Here are some points:
Array([ 39., -18.,  29.,  31., -51.,   2.,  76.,  -6.])
Array([-64., -73., -30., -18.,   3.,  17., -42.,  16.])
Array([ -4., -98.,  -2.,   8., -37., -27.,  16., -36.])
Array([  1.,  63.,  14., -17.,  -1.,  28., -22., -20.])
Array([ 50.,  90.,  24.,   0.,   6., -18.,  29.,  24.])
Array([ 68.,  69.,  40.,   2., -51., -41.,  66.,  61.])
Array([ -43., -100.,  -39.,  -15.,   -5.,   18.,  -45.,  -23.])
Array([ 19., -70., -19.,  34., -52., -15.,  78., -16.])
Array([ 46.,   1.,   1.,  39., -53., -61.,  94.,  31.])
Array([-31., -68.,  10., -17.,  15.,  13.,   4., -17.])
Array([ 36., -74.,  -2.,  54., -52., -20.,  45., -16.])
Array([ -53., -108.,  -22.,  -36.,   -9.,   28.,  -54.,   52.])
Array([-10., -23., -16., -11., -23.,  -2., -22., -15.])
Array([ -21., -111.,   -8.,  -25.,  -17.,    3.,  -20.,   32.])
Array([-41.,  39.,  -4., -28.,  24.,  47.,  -6.,   5.])
Array([14., 20.,  2.,  6., 16., 12., -4.,  5.])
Array([-11.,  99.,  45., -35.,  39.,  45.,   0.,  32.])
Array([ 15., 119.,  32.,   4.,  28.,  22., -11.,  33.])
Array([-37.,   5., -25., -53.,  26.,  32., -80., -15.])
Array([  22., -109.,   -2.,   37.,  -42.,  -29.,   27.,  -60.])
Array([  9., -51., -18.,  31., -26., -32.,  27., -41.])
Array([-22., -53., -34.,   6.,  38.,   6., -59., -40.])
Array([ 35.,  66.,  31.,  14., -30.,  -4.,   7.,   3.])
Here are 22 more points, each followed by its number:
Array([ -6.,  56., -19., -16.,  65.,  20., -21.,  -5.]) 0
Array([-40.,  60.,  -5., -42.,  30.,  13., -46.,  43.]) 1
Array([ -5.,  31., -26.,  10.,  39.,  -3., -21., -11.]) 2
Array([  0.,  43.,   1., -19.,  50., -15.,  -6.,  28.]) 3
Array([ 24., 113.,  16., -10.,  43.,   8., -11.,  41.]) 4
Array([-23.,  70.,  -8., -23.,  49., -14., -13.,  36.]) 5
Array([-33., -64., -25.,   9.,   4.,  -5.,  -1.,  41.]) 6
Array([ 40., -65., -17.,  49., -61., -15.,  43., -41.]) 7
Array([-41.,  34.,  14., -40.,  48.,  45., -30.,  15.]) 8
Array([ 13.,  30.,  21.,  21.,  12., -11.,  -7., -25.]) 9
Array([ 7., 63., -1., 12., 31., -2.,  8., 23.]) 10
Array([-23., -19., -25.,  10.,   5., -20.,  15.,  27.]) 11
Array([-44.,  74.,  25., -53.,  48.,  31., -52.,  15.]) 12
Array([ -31., -119.,  -75.,   26.,  -27.,   -4.,   27.,   21.]) 13
Array([ 45.,  85.,  26., -22.,   4.,  14., -19.,   1.]) 14
Array([  4., 120.,  61.,   3.,  43., -12.,  38.,  36.]) 15
Array([-72.,  -9.,  12., -63.,  45.,  25., -75.,  12.]) 16
Array([ 27.,  37.,  25., -38., -22.,   8.,  17., -28.]) 17
Array([-17., 105.,  11., -33.,  60., -13., -32.,  43.]) 18
Array([  7.,  59.,   4., -19.,  35.,  37., -30.,   7.]) 19
Array([  40., -101.,  -35.,   75.,  -55.,  -23.,   83.,  -78.]) 20
Array([-39., -57.,  -7.,  -2.,  27.,  51., -66., -13.]) 21
Which three of these numbered points are nearest to each point below, ignoring the 2 directions in which the first points spread most? Their numbers follow each, nearest first.
Array([  6.,  23.,  10., -16.,  27.,  -3., -21., -21.]) > 9 19 14
Array([  0., -83.,  -7.,  15., -58., -43.,  22., -35.]) > 12 16 14
Array([  4., -62., -17.,  44.,  -5.,  -1.,  25., -67.]) > 20 9 7
Array([ 38., -31.,   2.,  -8., -56., -21.,  14.,  33.]) > 1 14 16
Array([ 32.,  43.,   5.,   4., -25., -17.,  14., -13.]) > 14 7 19
Array([-25., -59.,  -9., -38., -10.,   0., -31.,  36.]) > 1 16 6
Array([ 17., -10.,  -3.,  34., -39., -41.,  47.,  16.]) > 1 11 10
Array([-33.,  39.,  14.,  -6.,  67.,  35., -44., -49.]) > 9 20 0
Array([-29.,  -5.,  19., -32.,  37.,  39., -31.,  -9.]) > 8 12 19
Array([  9., -18., -11.,  26.,  20., -12.,  -6., -21.]) > 2 9 0
Array([ 39., 120.,  31., -11.,  23.,  12., -10.,  15.]) > 19 14 9
